Each row is where one point has got to under a steady rotation. How many steps took it there?
The counts run from 0 to 747.
[ 23.7 -25.9 -30.4 -10.5 -28.2   8.4 -20.3  -7.9  11.6  10.4  26.0 -23.0
  -4.0  22.5 -20.8 -23.6  19.9  -0.1  -9.0 -12.4 -28.2 -23.6  -6.7 -33.8
  21.7   5.5  15.1  -3.8 -18.7   2.6 -29.4  -5.8  24.0 -15.8 -34.2  -5.4
 -13.8]
719
[ 36.0  -0.5  -7.4   6.3  11.3   2.8 -13.4 -26.1  -6.6  13.3 -24.6  23.1
 -22.8  19.2  16.8  26.6   6.3   7.3 -12.2  23.6 -18.3   3.3   7.6 -24.4
  -4.5  -8.6  -9.5  21.7   7.9   0.9 -23.9 -20.8   1.8 -27.6 -22.1 -12.6
  57.4]
685
[ 43.5   1.5 -19.5  19.2   4.0 -17.7 -46.1 -33.4  12.0  43.2  12.9  -9.1
 -11.2 -26.1  15.2  19.3  -3.5  23.5 -16.6  -3.0  -1.0   4.4  14.8  11.7
  -5.3 -20.8  -8.9   6.7 -14.4   9.5  -8.0 -36.7   5.5  -7.6 -11.1  -9.2
  12.2]
103
[ 21.6   0.9 -44.4   7.0  -5.0  -7.4  -8.8 -35.0 -10.4 -25.5   9.0   4.3
 -20.0  26.0 -17.7  -0.4   5.0  29.5 -20.6  20.3 -14.8  -1.7   3.4 -47.0
  -5.8  10.9   6.4 -29.1 -18.8 -16.5  13.7  17.4  22.2 -27.9 -12.9  11.1
  -3.9]
700
[ 49.2  26.1 -20.5  15.3  18.2  15.9  -9.0  27.7  23.9  10.4  -3.2 -32.5
   2.4  -1.5  30.1  27.2 -10.2   8.1  -3.1   8.7  -7.6  -9.8   2.5  -8.8
 -13.0   6.2  19.2  25.7  -7.0 -17.2  18.4 -36.6 -17.3  23.0  -3.9 -17.9
   5.0]
158
[ 43.5  -8.5 -11.2  23.3  13.9  -1.4 -32.0 -23.6  13.5  23.3  -5.2   4.8
 -27.2 -17.9  17.7  18.4  14.0  35.0 -14.0   4.7  -1.6   4.3  27.3 -12.5
   6.3 -20.1  -5.9   2.7   5.8  -5.7   8.0 -40.3 -10.8 -18.9  -9.8   1.5
  32.4]
2
[ 42.0  23.2 -17.6   5.1  20.9  16.4 -12.5  18.0   5.1  -2.9  -5.2  -6.2
 -21.9   6.8  37.4  34.6 -21.1  44.4  -7.5   7.2 -10.1 -18.4  17.5 -10.3
  -9.5   2.4   3.3  22.5  10.0 -16.0  12.8 -29.4 -21.7 -15.7  -8.3 -11.1
  16.3]
159
[ 48.6  16.3 -51.1  -8.8   2.7  25.6   3.1  16.2  26.5 -19.1  13.3 -18.3
  25.6  -3.1  20.3   5.8  14.9   3.6   3.7 -18.6 -18.2 -15.2  -1.8   0.1
 -15.7  13.3  18.0  15.1  -7.4 -11.3  -9.4 -21.8   0.7  37.8 -14.5  -5.6
  -2.2]
199
[ 20.8 -22.5 -23.3 -15.3 -14.3  28.9   7.4  -2.4   4.5 -17.0   6.9  -3.0
 -15.7  27.2  -5.1 -11.5  38.1  17.8  -0.1  -8.7 -31.3 -19.2   5.1 -43.6
  27.9  10.4   7.8   0.2  14.8  -8.9 -24.2 -11.6   4.5 -18.8 -35.4   5.5
  24.0]
617
[  8.7  18.3 -34.8  -5.9 -26.9   5.3  -1.0 -31.9  -2.6 -15.7  -3.7  10.3
 -11.4  53.7   4.6  12.3  -0.1  -4.5 -27.0  20.5  -7.1  -2.4 -19.0 -23.3
  -1.1   2.6  -9.0   4.3   4.0 -11.7 -38.8   7.7  12.5  -6.3 -19.3 -10.6
  40.3]
714
[  1.3  18.5  -3.0  -2.4 -25.9  15.5  -7.8   6.9  14.6   3.4  16.6 -42.7
 -31.8  45.4  15.4  20.9  -0.9  19.1 -33.7  17.4  -0.4  -3.3 -13.8 -23.6
  21.8   7.5  -2.9   9.1  10.3  -6.6 -27.4 -26.6  -1.9 -23.9 -37.8   0.7
  18.7]
723
[  6.1   8.1 -33.7   4.3 -17.1   0.2 -10.0 -21.5   6.5  -8.3  27.2 -12.8
 -19.9  23.4  -1.2   5.0  13.5  59.5 -41.9  11.7   8.0   9.3   7.5 -32.7
  11.5   8.1  -1.7 -27.2  11.7 -16.4   6.5 -16.0  -5.4 -14.1 -13.5  16.3
  -8.4]
262
[ 49.0  16.5 -25.1  24.2  32.7   1.7 -12.4 -13.1  -0.9  -7.3 -29.0   5.7
 -17.6   1.3  12.3  33.6   5.2   8.4  -4.7  30.6 -14.6  13.3   6.7 -28.8
 -27.9   0.6   6.2  11.2 -14.6 -12.6  24.6 -13.1   3.9  -3.0  -2.5  -1.8
  32.6]
48
[ 43.6   1.4 -35.3  19.2  25.2  -0.8 -16.3 -23.1   6.4  -0.3   1.0  16.7
 -17.4 -20.7  20.3  18.6  17.6  48.7 -13.3   8.5  -4.7  13.0  27.8 -12.1
 -12.1  -6.3  -4.0  -1.5   2.8 -13.0  23.4 -29.3  -6.1  -5.2   1.2  12.2
  24.6]
191
[ 42.4   0.0 -16.6  17.6  17.9   7.9 -13.3 -24.5  16.9   9.7  -9.9   3.8
 -27.5 -13.2  22.5  23.2  22.8  28.0 -10.3   9.4  -1.1  14.9  20.3  -5.4
   0.5 -14.4 -10.5   8.4  11.8  -7.7   4.1 -44.7 -15.6  -7.6  -7.5   8.3
  43.9]
726
[ 32.7  30.8 -59.5  10.5  -4.8   1.5  -2.1 -23.9  11.7 -18.5   0.7  -8.4
  16.8  18.4   5.8  18.6   8.3 -15.0 -20.0  19.4   2.3  18.9 -20.3 -11.8
 -28.9   4.5   3.4   5.5 -17.1 -15.3 -12.6  -4.6  19.3  34.7  -2.5  -1.0
  18.3]
743
[ 35.1  24.2 -37.5  15.9  11.6 -17.2 -19.7 -43.0   2.7   8.1  12.8   2.7
   8.2 -16.2   8.9  26.5   7.2  -0.2 -18.6  11.9  -3.4  29.9  -5.4   8.4
 -28.5  -2.3  -8.4  13.5 -37.1  14.4 -26.1  -7.6  30.9  10.3 -12.1   3.5
  22.5]
135
[ 17.8  27.6 -14.1   4.3   1.9   9.0 -16.9  16.5  -6.3 -12.2  12.9 -36.1
 -36.7  26.2  18.8  25.1 -34.3  39.3 -20.4  20.5 -10.0 -19.5  -3.2 -28.3
   0.9  13.0   7.2   8.6  -8.6  -6.3  17.8  -6.6  -1.9 -40.6 -19.4  -1.0
  -8.8]
86
[ 22.0  -4.6  -9.6  -0.2  30.3 -12.5   5.7  -9.6 -26.1 -10.3   7.6   7.8
 -15.6   9.0   3.6  24.8  11.8  29.0 -11.7  29.9 -29.7   4.8   9.1 -41.4
  -3.9  23.4  11.7   3.5 -23.3  13.0  -5.0  -4.9  29.6 -37.3 -27.9  18.6
  12.9]
224
[  6.4  16.7 -31.5  -7.0 -33.6  11.8 -22.8  -5.6  13.5 -10.7  46.1 -50.1
  -8.6  23.5   2.4  -3.6  -4.5  13.1 -25.7 -11.6  -7.4  -9.1 -23.5  -2.4
  11.3   8.3   3.9  -2.6 -16.9   5.5 -31.7  -4.6  17.6  -5.2 -33.5  -0.3
 -15.1]
244
[ 31.4 -19.7 -18.7  -6.5  -1.4   6.7 -27.0 -15.6 -12.2  -0.9  20.0  -5.0
 -25.9   3.8  -1.0  -3.1   5.4  15.4   5.3  -9.1 -34.9 -24.8   6.3 -21.7
  11.6   2.8   8.2   5.7 -22.8  14.9 -27.7   5.2  26.1 -53.3 -39.2   3.8
  15.2]
501
[ 51.3 -14.6 -38.4  16.4  12.8 -13.5 -13.1 -26.9  11.5  33.5 -12.0  14.3
  17.4  -2.3  -3.5   7.1  30.9   5.5 -17.7  19.0 -13.9  14.4  14.7 -32.1
  -6.3  -5.2   7.8  -1.1   1.8 -11.6   3.9 -37.0   1.3  27.7  -5.4  -9.9
  12.4]
439
[ 54.4  12.1 -39.0  17.4   5.9   0.3 -42.1 -22.3  18.0  20.3   8.0   1.9
  -2.9 -21.8  26.4  19.4 -20.0  30.5  -4.8  -9.4  -3.7  -9.6  14.0  17.1
 -14.9 -22.6  -8.4  11.7  -7.3  -7.8  -0.5 -27.5  -5.9   7.8  -1.2 -18.1
   7.7]
638
[ 27.6  14.8 -25.9   5.5   8.5   7.5  -1.5 -14.2 -13.8 -26.8 -21.9   1.3
 -31.2  35.7   2.3  22.7  -8.7   7.7  -7.9  36.0 -20.6  -7.5  -8.1 -51.3
 -14.0  10.1   4.8   4.3  -9.9 -21.4  14.2  14.3  13.2 -29.7 -13.2   7.8
  24.6]
266
[ 15.0  -4.7 -11.7  -9.6 -21.1  12.6  -9.3   4.2  -1.2   1.5  18.4 -36.4
 -17.0  41.0  -4.6   2.9  -7.1 -11.4  -9.7   6.8 -29.5 -21.7 -21.6 -32.2
  15.5  11.5  15.6  10.6 -18.1   5.3 -30.5   0.4  29.9 -30.5 -43.3  -3.0
   4.0]
285
[ 36.1  -4.0   7.0   4.1  20.9  20.3  -9.9  15.0   1.2  -5.1  -3.8 -28.8
 -31.3   1.4  14.6  20.6  10.4  -1.0  12.9  10.0 -30.1  -6.2  -1.0 -27.5
   5.4  11.0  14.3  29.7 -19.3   9.8  -1.9 -19.8   7.1 -37.2 -36.2  13.4
  27.8]
256
[ 32.0 -13.9 -41.9 -11.2  -2.9  -1.3  17.3  -9.8   7.0   5.2   5.8  10.3
  30.5  30.1  -6.0  -3.3  35.4  13.6 -20.5  11.4 -26.7  -1.0   6.6 -48.5
   3.5  23.2  16.4  -8.1   8.3 -16.2 -15.8 -24.2   6.7  24.8 -18.8  -8.2
   3.0]
369
[  3.4  32.0 -37.5   7.5  -9.8  -5.4 -16.1 -23.9  -9.9 -28.3  23.0 -10.0
 -24.0  29.1   7.2  20.7 -18.4  47.2 -38.1  23.0   4.8   1.9  -4.8 -24.1
  -7.2   9.3  -4.7 -15.6 -11.4 -13.3   2.1  12.1  14.2 -27.2  -9.6   9.1
  -3.3]
234
[ 16.3  12.2 -46.3   2.2 -14.1  -2.0 -15.7 -34.0 -14.7 -31.3   5.2  -2.9
 -19.9  30.9 -12.3   4.7  -9.9   6.2 -14.3  14.7 -16.2  -8.0 -17.2 -34.0
 -14.8   3.6   6.6 -15.0 -29.6 -12.4  -6.1  27.8  35.0 -28.1 -16.8   5.6
  11.5]
165
[ 41.5  -1.7 -30.9  -9.6  32.9   8.3  -5.1   6.1 -13.2 -22.1  23.8  13.9
  -3.8 -16.0  19.2  13.8   1.3  50.0   7.0 -13.4 -30.6 -22.8  21.5  -4.5
  -7.1  18.5  11.5  13.6 -18.5   6.2  -6.5  -6.1  17.9 -25.0 -21.3   7.0
  -1.1]
53
[ 21.2   7.2 -16.1  -4.5 -24.1  10.5  -4.5  10.6  22.2  21.1  15.1 -45.1
  13.0  33.7   1.3   8.1   2.9 -28.5 -16.6   6.7 -20.0 -10.3 -23.2 -25.0
   8.5   8.7  19.6  15.8 -13.4  -0.4 -36.1 -26.0  13.6  13.5 -37.5 -16.3
   1.5]
286
